Each path below is one point turned by a fixed rotation once a step. After each direction that follows a path, write how fast that rotation turns it, in degrees each step (0 if it stays still).
Each turn is a multiple of 5 degrees from 10 to 175, or 0.
Each row of a path follows its step; steps can be skipped.

step 4: [ 2.47 -0.24 -0.44 -1.46 -0.06 -0.93 -1.02 -2.43  0.12  2.01 -2.84 -0.48
 -1.05  0.75  3.13  2.69  2.76 -2.44 -0.54  0.91  1.47  1.49 -0.51  0.14
  0.76 -2.05  1.96  0.26 -0.03  0.31 -1.16  2.03  1.07  0.33  1.76 -0.22
 -0.84 -0.41 -2.26 -0.46 -3.12 -0.62 -0.97  0.40  1.53 -0.56  0.78]
step 5: [-1.06  0.26 -0.46 -2.38 -1.30 -1.98  0.80 -1.75 -0.74 -0.19  0.33  2.49
 -3.28 -0.57  1.61 -1.71 -1.42 -2.61 -1.66 -2.61  2.77  0.40  0.02  1.41
 -1.48  1.83 -0.72  0.73 -0.94  1.70 -0.26  0.17  0.63  0.04  2.19 -1.30
 -0.05 -0.88 -3.08 -1.03  0.97 -1.02  2.27  1.02 -0.80  0.22 -1.30]
step 9: [-0.63  2.31  0.57 -1.25 -1.43 -2.09  3.20 -1.51 -1.19  1.81 -0.07 -0.84
  0.35  1.97  0.24  0.58 -0.21 -3.04  0.80 -0.19 -0.05 -0.17  0.00 -0.03
  1.01 -1.50 -2.30 -0.81  2.43  2.02  1.03  2.09  1.53 -1.89  1.59 -2.74
  1.38 -0.10 -2.24 -1.34 -0.42  0.17  1.78 -0.89  1.72 -1.11 -1.15]
step 14: [-2.04 -1.41 -0.85  0.09 -0.61  0.76  1.71 -2.07  0.84  0.56 -2.18 -2.57
 -0.70 -2.31 -0.91  1.22 -0.10 -1.47  1.65 -1.02 -1.47  0.44  1.10 -0.33
  3.04  0.50  0.29  3.45  1.45 -0.05  1.69  1.21 -1.33 -0.71 -0.02 -1.06
 -0.59  1.49 -2.83 -0.71  0.61  0.46  1.82  0.46  1.06  2.61 -2.45]
step 15: [ 0.26  0.23  2.52  0.18  2.05  1.98  1.46 -0.33  0.52  1.47 -3.00  1.13
 -2.98 -0.68 -1.57 -0.45  1.13 -1.61 -0.07 -1.31  0.63  2.03 -1.71  0.85
  0.83 -0.12  0.53  0.25 -0.17 -1.19 -0.59 -1.24  3.25  0.75 -0.56 -2.41
 -0.83 -0.36  0.29 -0.57 -1.01  3.20 -1.00 -0.32  1.90 -1.60 -2.51]
step 21: [ 0.62  1.02 -1.29 -2.72  0.70  0.03 -1.51  1.70 -1.20  1.25 -1.62  0.27
 -0.10  0.68  3.01  0.30  0.68 -3.16 -2.00 -0.65  0.42 -0.13 -0.26  0.31
 -2.24  0.36 -0.01  1.07  0.46  2.74  0.88  0.40 -0.28  0.67 -0.27 -2.08
 -1.26 -0.64 -4.51 -1.24 -1.75  2.64 -0.26  0.11  1.94  0.97  1.38]
step 22: [ 0.97  1.84 -0.85 -1.70 -2.18 -0.20  1.30 -2.16 -2.94  0.61 -0.37 -0.44
 -3.21  0.94  0.94 -0.96 -1.38 -2.11  0.78 -1.56  1.53 -1.99 -1.00 -0.99
  1.68  1.29 -2.10 -2.04 -0.50 -1.32 -1.47 -0.21  1.36 -0.51  3.04 -0.87
 -0.50  1.69 -2.38 -1.13  2.09 -0.80 -1.00 -0.44  0.56 -0.54  1.12]
step 27: [-0.59 -3.21  1.86 -1.42  0.08  1.56  0.85 -2.69 -0.73 -0.43 -2.52 -2.45
 -0.28  0.27  0.68  2.58  1.92 -1.41 -1.16 -3.44  0.51  0.04  0.64 -1.53
  1.55  1.16 -0.86  1.07  0.52 -0.09 -0.46  0.12 -0.69  2.20  2.48  0.08
  0.29  2.51 -1.55 -0.11 -0.21  0.18 -0.81 -0.05  1.97 -2.41 -1.53]
step 28: [ 0.79 -0.63  1.91 -2.76 -1.46  0.67  0.55 -0.57  0.81 -0.65 -1.77  1.17
 -1.62 -1.83 -0.05 -0.73  0.69 -1.14 -1.13 -2.99  1.70  1.92 -0.14  1.71
 -1.55  1.58 -2.65  0.45 -0.83 -1.75  0.55 -0.58  2.92  2.85 -2.02 -1.35
 -1.88 -0.40  1.92 -0.61  1.97  0.53  1.11 -0.82 -1.06  0.58  0.66]
step 39: [-0.57  2.01 -1.81 -2.47 -2.86  2.89  0.61 -0.55 -1.38 -2.29 -1.00 -0.86
 -0.96  0.40  1.72  0.52  1.34 -0.76 -0.98 -1.16 -0.82 -0.46 -0.92 -0.59
  1.51  1.83 -1.92 -2.55  1.07  1.87  0.95 -0.53 -0.68  1.04  0.42 -0.16
 -2.89  0.74 -0.30 -0.29  4.56 -0.15 -0.95 -0.04  0.90 -0.50  0.16]
Directions:
[ 0.16  0.37  0.25 -0.23 -0.62  0.45  0.07  0.70  0.06 -0.40 -0.47  0.73
  0.54  0.24 -0.03 -1.13  0.29 -0.40 -0.59  0.10 -1.43 -0.26 -0.64 -0.55
 -0.29 -0.16  0.48  0.08 -0.25  0.15 -0.19 -0.28 -0.27 -0.65 -0.32  0.52
 -0.30 -0.43  0.25 -0.07 -0.03  0.90 -1.17  0.54 -0.12  0.27 -0.01]
80
[-0.39 -0.56 -0.14  0.48  0.51 -0.49  0.34  0.62  0.69  0.14  0.45 -0.37
  0.41  0.51 -0.56  0.00  0.63 -0.33  0.37  0.36 -0.11 -0.40  0.34  0.40
  0.96 -0.15  0.39  0.04  0.41 -0.10  0.38  0.72  0.87 -0.87 -0.56 -0.34
 -0.07 -0.55  0.19  0.14 -0.05 -0.45 -0.40  0.26  0.64  1.35 -0.46]
65
[-0.51  0.30 -0.50  0.18  0.42  1.03  0.35  1.16  0.66  0.36  0.31 -0.07
  0.47 -0.25  0.66  0.80 -0.10 -0.02 -0.46 -0.02 -0.01 -0.16  0.35 -0.48
 -0.30  1.26  0.21 -0.19  0.95  0.89 -0.62 -0.03 -0.23 -0.13  0.05 -0.10
 -0.54 -0.03  0.03 -0.91  0.10 -0.09  0.37 -0.18 -0.48  0.21  0.41]
140
[ 0.38  0.82 -1.08  0.45 -0.51  0.36  0.21 -0.45 -0.56  0.05  0.87  0.07
  0.10  1.31  0.85  0.27  0.09  0.37  0.08 -0.34  0.11  0.85  0.21 -0.28
 -0.59 -0.51 -0.03  0.07 -0.25 -0.24  0.68  0.62 -0.20 -0.32  0.19 -0.17
 -0.17 -0.45 -0.64 -0.62 -0.14 -0.18 -0.06  1.03  0.10  0.37 -0.08]
85
[-0.33 -0.06 -0.54 -0.54 -0.53 -0.14  0.31  0.33 -0.07  0.14  0.50 -0.91
  1.01 -0.03  0.36  0.60 -0.23  0.13 -0.27 -0.31  0.16 -0.45 -0.13  0.08
 -0.40  0.39 -0.43  0.04 -0.46 -1.27 -0.25  0.38  0.69  0.20  0.40 -0.03
 -0.33  0.44  0.13  1.26 -0.04  0.96 -0.64 -0.28 -0.79  0.28 -0.31]
70
[ 0.23 -0.11 -0.80 -0.20 -0.27 -1.48 -0.55  0.64 -0.08  0.29  0.26  0.66
 -0.20 -0.32  0.34  0.12 -0.29  0.66 -0.59  0.66  0.21  0.09 -0.49 -0.12
  0.02 -0.08 -0.05 -0.07  0.08  0.67 -0.36 -0.87  0.69 -0.82  0.49 -0.48
  0.16  0.47 -1.12  0.26  0.09 -0.36 -0.66  0.07  0.28  0.04  0.48]
25
[ 0.58  0.10  0.75 -0.03 -0.37  0.56 -0.62  0.37 -0.73 -0.14  0.54  0.05
  0.11 -0.22 -0.83  0.98  0.48  0.57  0.05 -0.73  0.21  0.44 -0.46  0.00
  0.91  0.12  0.94 -0.98  0.15 -0.29 -0.05 -0.69 -0.39 -0.11  0.21 -0.43
 -0.65  0.75  0.11 -0.14  0.04  0.04 -0.23  0.38  0.12  0.31 -0.83]
90

step 2: [-2.22 -0.73  0.88  0.87 -2.92  1.66  3.08  0.46  1.85 -0.42 -2.86  2.15
 -0.26  0.84 -0.94 -0.87  2.12  2.14 -1.76  1.21 -1.77  0.61  0.93  1.86
 -1.91  1.78  1.52  2.07  0.25  0.96  0.06  1.56  0.87  1.12  1.84  1.84
 -0.69  0.50 -0.85  0.84  3.65 -0.11  0.54  1.47 -0.94 -2.78 -1.37]
step 8: [ 0.77  0.25 -0.16  2.20 -1.86  0.14 -1.92  1.94 -1.99  1.38 -0.79  0.57
  2.73 -1.77 -1.78 -1.51 -1.03 -2.00  1.30  2.12 -0.37 -2.33 -2.60 -0.89
 -0.02 -2.42  2.28 -1.06  0.33  0.19  2.08  0.31  1.73  1.25  0.51  1.13
  0.44  0.36 -1.59  1.60  1.68  0.38  3.23  0.58 -4.04 -0.71 -1.25]
step 9: [-1.73 -1.28  1.15  2.97 -0.76  0.73 -0.88 -1.76  2.88  0.96  1.39  0.23
 -0.09 -2.90  0.96  2.31 -0.42  1.66  1.32  1.69  2.02 -0.30 -0.93 -1.52
  1.77 -2.16  1.69 -0.91 -0.68 -0.69  0.07  0.77  2.38  2.71 -0.90 -0.19
 -1.89 -0.12 -1.84  1.84  1.18  2.34 -0.33  1.77 -1.45  2.91 -2.38]
step 23: [-0.40  0.20 -0.62 -2.41 -2.73  0.93  1.04 -0.65  0.89 -0.74 -0.32 -2.18
  0.95 -4.48  1.17  0.34 -3.62  1.72  1.85  0.18 -1.17 -1.38  1.36 -1.20
 -0.95 -0.32 -1.24  3.16 -2.41  0.00  0.00  0.26 -3.21 -0.13 -0.52  0.03
 -2.40  2.09 -0.24  0.71 -2.00  0.26  0.31  0.54 -0.76 -0.03  2.62]
step 25: [ 0.65 -0.05 -2.16  1.99  0.20  1.37 -1.28  1.58 -2.78 -0.54 -0.59  1.30
  1.53 -0.18  0.95  1.18 -2.38  0.10  0.66  4.15  0.48 -1.20  0.72  2.32
  2.19  2.28  1.15  0.53 -1.68  0.15 -0.29 -0.41 -0.75 -3.12 -1.40  0.38
  2.11  2.93 -1.92 -1.01 -2.98 -1.93 -0.80 -0.89 -1.51 -0.72  1.89]
step 29: [ 1.64 -3.39 -0.09 -1.49 -1.84 -0.08  1.07 -0.04  0.38  0.50 -1.31  0.44
 -1.56  1.03  1.18 -1.47  0.98  1.88 -2.35  2.54 -0.96 -0.64  0.22  0.45
  1.23 -0.04 -2.16  2.43 -0.38 -0.07 -0.39  3.37  0.20  2.63 -0.45 -1.51
 -3.32  3.20 -0.61  1.38  2.12 -1.29  1.55  0.04  2.06 -0.88 -2.85]
step 32: [-1.17  1.40  0.40 -1.92 -1.19  3.29  0.13 -0.34 -0.61 -0.47  0.47  0.62
  1.09  2.01  0.00  2.50  0.29 -1.05  3.35 -3.70  1.15  2.65  1.52 -0.25
  2.51  0.48 -0.20  0.42 -0.15 -1.40  0.96  0.66 -2.05  1.28 -1.44  1.17
  1.46  0.36  2.03 -3.45  2.75 -1.94 -1.10 -1.17 -0.49  0.55  2.07]
step 33: [-1.17  1.78 -3.55 -0.40 -2.74  2.10 -2.12  0.98 -0.95 -0.10 -2.39  0.38
  3.77 -0.73 -2.80 -0.31  2.36  0.36  2.92  0.90  0.05 -0.26  0.17  2.64
 -0.88  1.00 -0.39  1.21 -0.31 -0.97 -0.56  0.26 -0.09 -0.54  0.78  0.99
 -0.63 -0.37 -0.81 -0.21  1.49 -2.61 -1.52 -1.46  0.17  0.35  4.13]
step 35: [-0.34 -2.41 -0.07  0.79 -2.81 -1.32 -0.38 -0.27 -2.92 -1.24 -2.18  0.40
  1.08 -0.60 -2.81  0.24 -1.36  2.44  0.06  2.76 -2.12  1.96 -3.99  0.79
 -1.11 -1.23  0.38 -0.95 -0.76 -1.82  1.09 -1.47  1.08 -0.15 -1.72  0.78
 -2.40 -0.33 -3.02  0.22  0.13 -0.31 -0.06 -0.68 -3.18  0.36 -1.05]
step 43: [ 3.32 -1.12 -3.27  2.96 -2.17  0.75  0.37  1.46  0.65 -0.66 -1.19  2.73
  2.22 -1.15 -0.63 -1.89 -2.58  0.02 -0.57  0.52  0.45  2.11  0.18  1.34
  0.69  0.72  0.57 -1.49 -1.17 -1.12  1.17  0.48 -1.77  0.53  1.11  1.98
 -0.47 -0.49  0.50  1.89 -2.08 -2.78 -1.79 -0.23 -2.58 -2.08 -1.83]
Directions:
[-0.01 -0.07 -1.05 -0.27  0.91 -0.37 -0.07 -0.53  0.23  0.21  0.00 -0.45
 -0.87  0.30 -0.61  0.11 -0.04  0.40 -1.12 -0.46 -0.76  0.06 -0.07  0.23
 -0.21 -0.30  0.02  0.00  0.39  0.37  0.71 -0.69 -0.48  1.16 -0.06 -0.71
 -0.18  0.15 -0.05  0.34 -0.52 -1.09  0.01 -0.33 -0.26 -0.16 -0.27]
45
[-0.60 -0.14  0.40  0.55  0.58  0.85  0.05 -0.59 -0.49 -0.17  0.19 -0.98
 -0.26 -0.22 -0.39 -0.15 -0.83 -0.51 -0.16 -0.29 -0.51 -0.23 -0.92  0.05
 -0.33 -0.43  0.05  0.09 -0.46 -0.30  0.41  0.19  0.45 -0.09  0.08  0.48
 -0.39 -0.40 -0.81 -0.03  0.37 -0.06  0.43  0.19 -0.18  0.72  1.57]
25
[ 0.00  0.09 -0.55  0.65 -0.25  0.56  0.39  0.15 -0.54 -1.23  0.03  0.12
  0.45 -0.12 -0.44 -0.17  0.43 -0.10 -0.12 -0.95 -0.52  0.42  0.88 -0.99
  0.27  0.18  0.18  0.29  0.37  0.60  0.82  0.46 -0.26  0.09  1.15 -0.07
 -0.21  0.05  0.02  0.24 -0.22  0.92 -0.16 -0.82  0.23  0.21  0.12]
70
[ 0.17 -0.37  0.14 -0.07  0.40  0.17 -0.44 -0.17  0.86 -0.19 -0.42  0.22
  0.09 -0.43 -0.52 -0.28  0.08 -1.03  0.28 -0.39 -0.66  0.04  0.58  0.34
  1.11 -0.84  0.33 -0.44  0.46  0.00 -0.56  0.49 -0.27 -0.25  0.36 -0.55
 -0.59  0.59  0.43 -0.03  0.66 -0.40  0.28  1.23 -0.10  0.73 -0.32]
35
[ 0.53 -0.07  0.16 -0.16 -0.06  0.27 -0.12  0.52  0.55  0.25  0.27  0.63
 -0.40  0.31 -0.97 -0.59 -0.15 -0.69 -0.21 -0.75  0.03  0.40 -0.97 -0.56
 -0.04 -0.18 -0.65  0.34  0.21  0.33 -0.27 -0.17 -0.13 -0.36  0.27  1.00
  1.03 -0.97  0.53  0.17  0.43 -0.31  0.51 -0.49 -0.81 -0.11 -0.51]
175
[ 1.12  0.17 -0.35 -0.26  0.39  0.27 -0.09  0.19  0.36 -0.15  0.33 -0.35
 -0.22 -0.30  0.98  0.06  0.22  0.81 -0.83 -0.18  0.46 -0.34  0.72 -0.30
  0.09  0.04 -0.45  0.16  0.82 -0.53 -0.26  0.44  0.81  0.43  0.33  0.64
 -0.02 -0.76 -0.64  0.44  0.91 -0.29 -0.58  0.44  0.00  0.78 -0.02]
145
[ 0.48  0.55 -0.60  0.44  0.11 -0.15  0.24  0.76 -0.67 -0.63 -0.50  0.07
 -0.24  0.89 -0.40 -0.75 -0.22 -0.02 -1.36 -0.12  0.48 -0.05 -0.33  0.52
  0.16 -0.17  1.26  0.10 -0.50 -0.81 -0.62  0.45  0.27 -0.55 -0.19  0.17
  0.07  0.60 -0.20  0.43 -0.27  0.14  0.35  0.28  0.18 -0.19 -0.34]
80
